One turning vector, and how many steps it has turned
The counts run from 0 to 449.
[-15  14  -8  -1  16   6   5   0 -12  -1 -19  -5  -2  -8   5  -7  -9   8
  -1  -4   8   2 -18  -5   7  -1   0  11  -5  -6 -14   0   0   6  -3   5
 -16   0   1]
11
[ 15  -6   5   2  -3   5  -7 -15   3  -2   7  -1  -8  15   2  -6  -1  15
  -5 -12   6  18   6  -2  -3  -5  -9  -8   7   6   1  14   5  -6  -1   1
  14  -2  13]
106
[  1   4  -7   0   8   6  -3 -17   7  -4 -14  -8   1   7 -14  20  -7  -1
  -2  -9   9 -16   1 -11 -17   0   8   1  -1  -7  -1   6   6  -8  -8   8
   4   3   9]
245
[  1  -2  -4   4   9   6   1 -10   1  -6   8   2  -7 -14   9  -1  10  -3
 -11  -2  10  -8   2  26   2  -1 -18  -5   0  -3   6  12   4   5   6   6
   8 -10   9]
25
[  4 -12 -14  11 -10   1  -1 -17 -10  -9   1   1   2  -4   7  14  -7  -3
 -14  -1  -9  -1  -3   3 -16   1   0   8 -10  -6  -4   3  -4  10  -7   1
  11 -20 -10]
162
[-14  11   0  -8   3  -3  -4  10  -6   7   1   7  -2   1 -14  -8  -2 -11
  10 -15  13  -2   7 -10  12  -3   9  -5  -2   7  -1 -15   0 -15   2   0
 -11   3 -12]
446
[  1   3   3  -5  24  -8   4   9   9  -4   3 -12  -3   1  -6   0   3 -15
 -12   4  18 -16   4  15  10   9   6   6  -7 -10   0  -4  -3   1   1   3
  -6  -4  -4]
383
[  3 -10 -17  -3  -2  -6  -5  -7  -8   6  13   4  16   2   0  19   3  -3
 -19  11  -8   2  -3   2  -6   5   0  -4 -10   1  11  -8 -18   1  -9  -3
  10  -8  -1]
414
[ -4   6  -8 -13  13  -3   1   4  -6  -1  -8  10   3  13  -1   5 -12   3
   3 -14  -6  14  -1 -16  16  -6  10   5  -3  -8   1  -4  -5  -9 -11   1
 -11  -1   0]
444
[  0 -10   1  -3 -12   0  -6   9   3   7  -2   5   1 -13   3 -11   5  -8
   1  -6  17   1  -3 -11   8  -7   1  -5  -2  16  12  -9 -14   5   0 -15
  -9  -9  11]
197
[-17   2  -6  18  -8  11   4   1  -9  -2   1   5   5 -14   4   1   3   7
   7   8 -14 -15   2  11  -5  -5  -1   2 -11  -8  -1   0   5  12  -5  -9
   6   9 -14]
153
[ -3  -6   0  12  -3   7   0  -6   7  12  -2  -3   5  18  -2  -1   1   8
 -10  -2   3   8  10   3  14   1 -10  -4  -5  -8  13   6  12 -17   0 -12
   7   5  11]
108
[  0  -8   3   6  11   7  18  11   7   1  -6   3   5  11  -4  -6 -20   1
  -6  -8  -5   1  -6  11  14  -5   0   1  -6  -4   0   6   9 -20  -7  10
 -16   6   3]
119
[  4 -10  18  -5   6   2  -2   5   5  -6  -7  10  -1  -9   3  11  -6  -4
  12   5  -1  -1  -7 -11  -5   5   0  -1  20   8   5   9   6 -14  10  -4
 -19   1   4]
318
[ -5   0   7  -7  -1  -7  -3   2   1  -4   8   5  -9   4  -1   2   2  -8
  18  -2  10   2  12  -2  13   7  -6  -6  10   8  15  -9 -10  -1   7 -19
   0   9 -15]
77
[  0 -13   7   1   2  10   8   1  14 -17  -7  -2  -8 -12  -8   7   2  -3
   9  -2   0  -6  -9   5   1   2  -7   4   2  -4   6  21   2  -4  -5  24
  -7   5   7]
137
[  0   6  -3 -14  11  -3 -18  -6 -11  -3   2  13  -8   5   8   4  -6   7
 -12   0   5  12   0  -8  -2   7  -2 -15   0  -4 -14  -8  -1  -9  17   6
  -5  -2   6]
94
[  3  -9   8  -9   0 -13  -2   3   2   3  18  13   3   0  -6  14  -4  -2
  -7  13  -4  -1   7  13  -2  -2  11 -21  10  10   4 -10   5  -5  17  -3
   1   0  -4]
420
[ 14   1  -9  -1   5   6  -7 -15   6  -4  -2   6  -7   1   4  16   5   2
 -10  -8   8  22   2  11  -7  -6  -9  -6   3  -3  -3   8   1   3  10  -8
  17   0   4]
350
[-18  -1  -3   0   3 -10  -1  -7   3  -2  -4  -3  -5   4  -6  12  -3  -2
 -11  12  -3 -15   4   3 -14   6  19 -11 -11  -8  -6 -12   0   9  16  -5
   3  -6  -2]
165
[ -7  -4   4  12  -5  11  -1   5  -5 -12   0  17  -4  -9   9   4  -7  -4
   5 -11  -2  13  -6  -9   2   7  -6   8  -8   3  10  -1   0  -6  -3 -23
  -3 -12 -14]
81
[-13  -3   3   3   5   5  11  -2   7   1   0  -6  -8 -10 -10  -1  -6   1
  11  14  -3  -3 -12   2   1   6 -10  -2  13   8  -9   1 -10  18   8  12
   1   9 -17]
148
[ -3  -2  -8   6 -11 -14   0 -12  -7   3  11 -10  -6  -3  -6   1   5 -10
   5   6   0  -1  15   9  -1  -5  -1  -6  -4   2  -1  -8 -21  15   2   3
  15   0 -16]
159
[ 12  -2  12  -4  -1 -14  -6 -15 -16   1  19  -6  -4  11   9 -12  -6   0
 -10  -7 -10  -3   7  -5  -5  14  -9  -2   1  -2   0  -2  -5  -1 -11   2
  14  -6  -7]
294
[-12   7  -3  -6   9   0  -6   2  -6 -16   7  -1 -15  -3   3  -3   5  -4
  -3   7  -6  -4   0  10  -4   6   9  11 -10 -15 -12   4   4   8   3  10
 -10 -15  -7]
274
[-15  -5   2   1   3  -3   1   7  -5   1  -8  -4  -1   9   4  -9   2 -12
   5   3  -6  -1  10 -13  12   0  17  16  -4  -8   4  -4   0  -3 -10 -15
 -15 -14   0]
191
[ 11  -6  -6   8  -3   3  10   3   1 -20   9  10 -16 -16   7   0   0  -8
   5 -13  10  -6   0  20   5  -8 -11  -4 -13  -5   5   2  -3  14   3  -5
   2  -3  -2]
269
[  6  -8   6  -2   6   0   3  -5  -2   1  -2   6  13  14   1  17  -7   3
  -2  -6   1   2   9  -1   6   0  -1   2  14  -4  23   2   7  -8  -6 -26
   8  -9   4]
432
[ -1   3 -11   3  12   0   8  -5 -15 -12 -13   3   0  -3   2  11 -13   1
  -1  -6   1 -14  -5  -1   5   2  -3  13  -9 -26   0  -3   2   7  -6  -2
  -7   3 -12]
263
[-12   3  -3  10  -5  15   9  12   9  -5  -8  -4  -1  -6 -23   0 -10   5
  16   3   1 -11  -9  -7   4  -8   5  16  -2  -4  -4   4  11   4  -8   4
  -5   4  -4]
254
[  3  -2  10 -12   5 -10  -2 -10  -2 -12   1   4 -16   5   0   7  -3  -2
  14  -6   7   0   5 -17   3  16  -5  -8  12  -1   7  -4 -16   1   4  -8
  -5  11  -7]
76
[ 10  -6  18   4 -13  -9  -1   0   0   1  -2   5  -5   7  -7   9 -22  -6
   1  -5   1 -12  -9 -18   4   8   2   5   4 -12   7   0   5  -4  -4  -9
  -7  -1  -9]
182
[  4   5  18   4   4   1  -2  17  -3   6   5   1   4  -3  -7  -4  13 -10
  16   2   3  10   8   1   7  -1  -1   3  10  11  17   8  -1  -6  -3 -16
  -1   8  -5]
322
[-15   3  -4  -6   6   6 -19  -1 -14   1   0  14  -7   0   8   7  -3   4
  -9  -2   2  13  -2  -5   5   1   3   2  -1  -3 -12  -9   8 -13  21   2
 -15  -9   0]
93
[ -1 -17  -1 -14   9  -8   0   5   0   4  -6   8  15   5   5   4  -4   2
  -9   6  -9 -12   1 -10   1  -4  20  -8  -6  -5   8  -5   2 -10  -6  -2
 -11   1  19]
308
[ -4 -18  -3 -13  13  -6   3  -7   4 -12  -4   2   8   8   7  14  -9  -8
  -3   3 -19  -7   7   0  -7   2  14   4   4  -8   0   1  -4  -3  -3   2
 -10 -14   3]
56
[ -6  -1  -4  10  -1   2  -2  -9   5  17 -13 -11   2  23  -5  -4   0   7
 -14  -1   3  10   5 -10   7   2   1   3  -6  -9   2  10   3  -4  -9  -8
   4   3  11]
109
[ 10  -9   4   2  -5   4   3  -8  -4   2  -5   3  10   6   3   7  -9   0
   0   6  -3   2   1  -5   6  -2   1  16  12 -16  -1   2  10  13  -4 -23
   5 -19   2]
180
[ -2 -22   0  10 -14 -10  12 -10   2  11  -6  -2   4   0   3   4 -13  -4
   0   5 -12 -18   1  -9  -3   0  -2 -12  -3  -3   3   0  -7   7  -4  -4
  10  12  -3]
46
[-11  11   5  -2  12  15  10   4   1 -16  -7  -2   3   0  -9   2 -13  13
  12  -1  -7 -10  -3   0   0  -3   9  13   6  -7  -9  -1  15   8  -2   6
  -9   1  -2]
255
[  4  11  15   2  10   5 -16   1  -5   4  14   6  -6  -4   7   0   6  -2
  -8  -5  11   6   3   4   5  16 -18  -5   2   8  11   3   8 -18   2  -5
   3   5  -4]
213
[  5  -4  -2  -2  11   0   3 -10  -2  -5 -17  -1   3   4   1  13 -12   7
  -3   1  -8   8   6   6 -12  -7  17  -5   5  -1 -19   7   5 -13   6  17
  -7   7   6]
237
[ -9 -12  -1   7  -7 -11  -3  -6 -11 -14   7  -1  -5  -4  16   7  -1   7
  -3   0 -20  -6 -13  -8 -12  12   1  -8 -19  -4  11   1  -7  -2  -8   7
   0   3  -1]
407
[ 1  4 -4  3  5 15 -6 -9  1 -2 -2  3 -8  0  7  7  9  1  0 -6  5 14 14 21
 -3 -8 -7 -6 12  7 -9  5 11 -2 20 -5  8 -9 -1]
349
